Named turns come first, each shown by rows before and after it. Which turns, in which order, take the first row of each pair that follows to the second? Write the first one first, as in the answered first pair.
S:
-0.65	0.67	-2.62	1.41	-0.23	-0.94	-0.88	1.40	-1.13	-0.71	1.62	-2.49	-0.16	0.28	1.47	-2.56 |-> -0.48	0.11	-1.91	0.49	-1.09	-1.43	-1.88	1.37	-1.13	-1.16	0.93	-2.92	-1.52	0.62	1.82	-1.57
1.53	3.80	2.54	2.19	1.59	-0.35	1.05	-0.67	0.90	-0.04	-0.83	-1.46	4.82	0.31	0.76	-1.12 |-> -0.89	3.95	-1.68	4.02	1.68	1.08	0.54	-0.21	-0.65	-0.42	2.12	1.95	1.08	-1.29	1.54	-2.28
-0.47	0.27	0.52	1.47	0.04	0.43	-1.27	-2.99	-1.79	-1.28	0.83	1.12	-1.12	0.24	1.74	1.49 |-> 0.52	0.03	1.80	0.74	-0.34	-0.30	-1.57	-3.17	-1.33	-1.15	-0.32	-0.26	-0.20	1.19	1.50	1.81
0.71	1.71	1.14	0.26	-0.30	-0.71	-2.09	1.24	-1.23	0.00	-0.25	-0.20	-1.55	1.83	0.91	0.32 |-> 1.20	2.23	1.88	0.22	0.33	-0.97	-1.13	1.04	-0.77	0.28	-0.54	-1.01	0.27	1.90	0.31	-0.07
N:
0.46	-0.41	0.82	1.35	0.03	0.07	-1.61	-1.01	-0.41	-0.28	-0.57	-2.73	0.38	0.40	-1.29	-0.42 |-> -0.71	-0.65	-0.46	0.39	-1.09	-0.68	-1.82	-0.08	0.62	-0.14	-0.41	-0.66	-2.91	-0.55	-0.21	0.03
2.74	-2.03	1.16	0.62	0.27	1.37	1.88	-0.14	1.47	-0.43	1.22	-1.57	1.84	0.52	-0.84	-2.80 |-> 2.62	-3.83	1.02	-0.13	-1.47	0.89	-0.55	-0.35	0.89	-1.18	0.84	-2.24	-1.67	1.30	-0.15	-0.78
1.31	0.34	2.27	-0.85	-1.20	-1.04	-0.17	0.64	1.41	-0.97	-2.21	0.30	0.33	0.10	1.14	1.73 |-> 1.07	0.81	1.92	-0.56	-0.92	-1.04	0.84	0.89	2.12	-0.74	-1.96	0.97	0.33	-0.43	1.49	1.23
C:
-0.95	1.16	-2.03	-0.72	-0.04	-1.64	2.00	0.76	2.02	1.91	2.16	2.49	-3.86	-3.79	-0.23	-2.20 |-> 1.10	1.83	1.14	-2.95	-1.57	-2.99	1.31	0.71	3.48	1.86	-1.00	2.02	-3.51	-2.58	0.38	-0.24
-0.16	1.63	-0.56	-1.67	-1.05	-2.30	-0.93	0.73	0.28	-0.27	0.18	2.49	-2.41	-0.48	0.74	0.17 |-> 0.69	0.35	1.22	-2.63	-1.49	-2.98	-1.65	0.07	0.21	-0.20	-1.19	-0.14	-1.65	0.86	0.30	1.32
0.27	2.92	2.13	1.38	2.53	1.38	2.48	1.27	0.63	0.13	-0.57	0.69	5.30	-2.35	-0.38	-1.86 |-> 0.61	3.01	3.03	0.91	2.10	0.89	2.25	1.39	1.08	0.18	-1.61	0.49	5.37	-1.87	-0.34	-1.53
H:
1.75	2.58	1.45	-1.48	0.01	-1.51	2.39	0.19	2.36	0.80	-1.74	0.89	3.77	-1.04	-0.06	0.02 |-> 0.07	1.32	-1.12	-2.05	-1.03	-2.23	1.93	1.34	3.06	0.57	-0.95	3.27	-0.72	-2.22	1.17	0.55
1.49	2.34	2.57	0.30	0.24	1.44	-1.95	-1.90	-0.94	-0.59	-1.40	0.62	1.63	0.96	-0.45	-0.42 |-> 0.37	1.49	0.82	-0.68	-1.15	0.69	-2.32	-0.66	0.03	-0.53	-1.01	2.82	-2.84	0.27	0.90	0.62
-0.72	0.88	-0.99	0.13	1.35	1.07	0.62	-0.05	0.92	-0.39	0.32	0.31	0.32	-0.20	0.11	-0.36 |-> 0.32	1.32	0.11	-0.35	0.90	0.84	0.54	-0.19	0.87	-0.51	-0.80	-0.21	0.91	0.38	0.18	-0.15
Pairs:
Each pair is two turns apart.
-0.41	0.77	1.22	-0.51	-0.30	-1.36	0.59	-0.04	1.85	1.32	-0.24	1.51	-0.06	-0.40	0.18	0.71 |-> -0.84	0.21	0.81	-0.65	-0.41	-1.73	0.04	0.07	1.71	1.19	-0.02	1.44	-0.90	-0.43	0.75	1.01
N H
-0.44	0.83	-0.65	-1.00	0.52	-1.04	1.62	1.02	1.70	0.12	0.76	0.73	0.14	-1.65	0.53	-1.13 |-> 0.17	-1.50	0.60	-1.44	-0.45	-0.80	-1.14	-0.55	-0.16	-0.44	-0.41	-2.45	-0.86	0.44	0.12	0.74
N N
-0.22	0.03	-0.06	1.27	1.82	0.66	0.27	-1.43	-1.24	0.27	0.94	-1.90	1.59	-1.01	-0.11	-0.61 |-> 1.03	0.71	1.65	0.61	0.98	0.24	-0.99	-1.77	-1.26	-0.04	-0.70	-2.01	1.43	-0.12	0.39	0.70
S H
2.23	-1.37	2.82	0.17	0.25	-0.25	2.36	0.43	1.15	1.12	-0.62	-4.67	3.38	0.49	2.37	1.96 |-> 0.67	0.36	0.34	-0.01	0.12	-1.10	4.62	2.83	3.58	1.42	0.38	0.16	1.28	-2.25	3.51	1.15
H N
-0.16	0.03	-1.82	-0.12	-0.17	-0.13	-1.35	0.57	-1.05	0.59	1.78	1.19	-0.81	2.54	0.08	-0.31 |-> 0.78	0.61	-0.18	-1.12	-0.81	-0.72	-1.82	0.73	-0.57	0.59	0.71	1.37	-0.74	3.04	0.17	0.63
C C
0.99	0.35	0.10	-0.33	-0.72	-1.61	-0.04	0.74	0.91	-0.36	0.07	1.15	-0.18	-0.73	0.87	0.81 |-> 1.45	-0.49	1.01	-0.51	-0.08	-1.67	0.01	0.18	0.79	-0.07	0.06	-0.98	1.33	-0.25	0.01	0.78
S C
1.83	4.53	1.87	0.52	0.50	1.32	-0.54	1.18	-1.21	-1.69	-1.60	0.65	4.09	1.17	-1.55	-1.64 |-> 1.92	0.81	2.47	-2.74	-2.05	-1.09	-2.80	1.33	-0.11	-1.66	-3.29	-1.87	0.50	2.61	-1.04	1.27
H C
-0.64	2.75	-1.43	1.64	1.91	0.01	3.09	0.01	1.34	-0.18	0.76	3.14	1.60	-1.86	0.35	-2.61 |-> -0.43	2.79	-1.03	-0.19	0.26	-1.27	2.30	0.69	3.09	-0.26	-0.62	4.45	-0.77	-1.62	1.50	-1.12
C H
-0.90	-1.65	-1.21	-0.50	0.01	0.25	0.24	1.68	0.29	-1.00	1.96	1.37	1.81	0.34	-0.43	-4.40 |-> -0.24	-1.43	-0.77	-1.93	-1.77	-0.64	-1.66	1.87	0.66	-1.68	0.78	2.81	-1.32	0.72	0.74	-2.47
S C
-0.19	0.95	1.31	-0.05	-2.59	-1.31	-1.55	1.66	-0.61	-0.18	0.40	-0.18	-3.75	0.96	0.83	0.52 |-> 0.98	3.03	2.90	-0.08	-1.68	-1.81	0.52	2.28	1.42	0.39	-0.49	0.15	-0.52	0.40	0.45	-0.41
N C
-0.39	-1.64	-0.51	0.19	0.29	1.13	-0.73	-0.01	-1.05	0.77	1.67	-0.06	-1.06	0.91	-0.42	0.01 |-> 0.92	-1.09	0.71	-0.71	-0.74	0.58	-1.22	0.23	-0.07	0.62	0.20	0.64	-1.57	1.19	0.24	1.15
C S
-0.71	0.38	-0.40	-0.74	-0.11	-0.14	1.85	1.10	1.12	0.67	0.58	1.04	-0.09	-0.71	0.80	-0.75 |-> 0.27	-0.85	1.17	-0.38	0.11	0.44	0.17	-0.42	-0.21	0.48	-0.07	-2.23	1.19	1.15	-0.01	-0.10
H N
1.04	1.26	2.45	-0.37	1.24	-0.36	0.14	-0.77	-0.14	1.12	-1.35	-1.55	2.26	0.85	-0.09	-0.44 |-> 0.10	-0.34	1.10	0.80	1.20	0.63	-1.85	-1.59	-2.64	0.50	-0.11	-1.99	0.36	1.42	-0.22	0.01
S N
-1.93	-1.83	-0.57	0.24	0.84	-2.51	2.41	1.04	1.94	-0.40	-1.50	-0.45	-1.92	-0.44	1.11	0.78 |-> -1.85	-2.62	-0.29	1.59	2.00	-1.28	2.12	-0.09	-0.01	-0.48	-0.78	-2.80	0.01	0.36	-0.08	0.12
H N
1.03	2.42	1.64	-1.56	1.30	-0.22	1.39	1.67	3.56	1.57	0.28	0.90	4.26	-0.57	-0.26	-1.37 |-> -1.33	1.98	-2.15	0.34	2.25	1.13	1.56	1.73	2.06	1.42	3.23	2.24	2.22	-1.74	-0.34	-2.75
C S
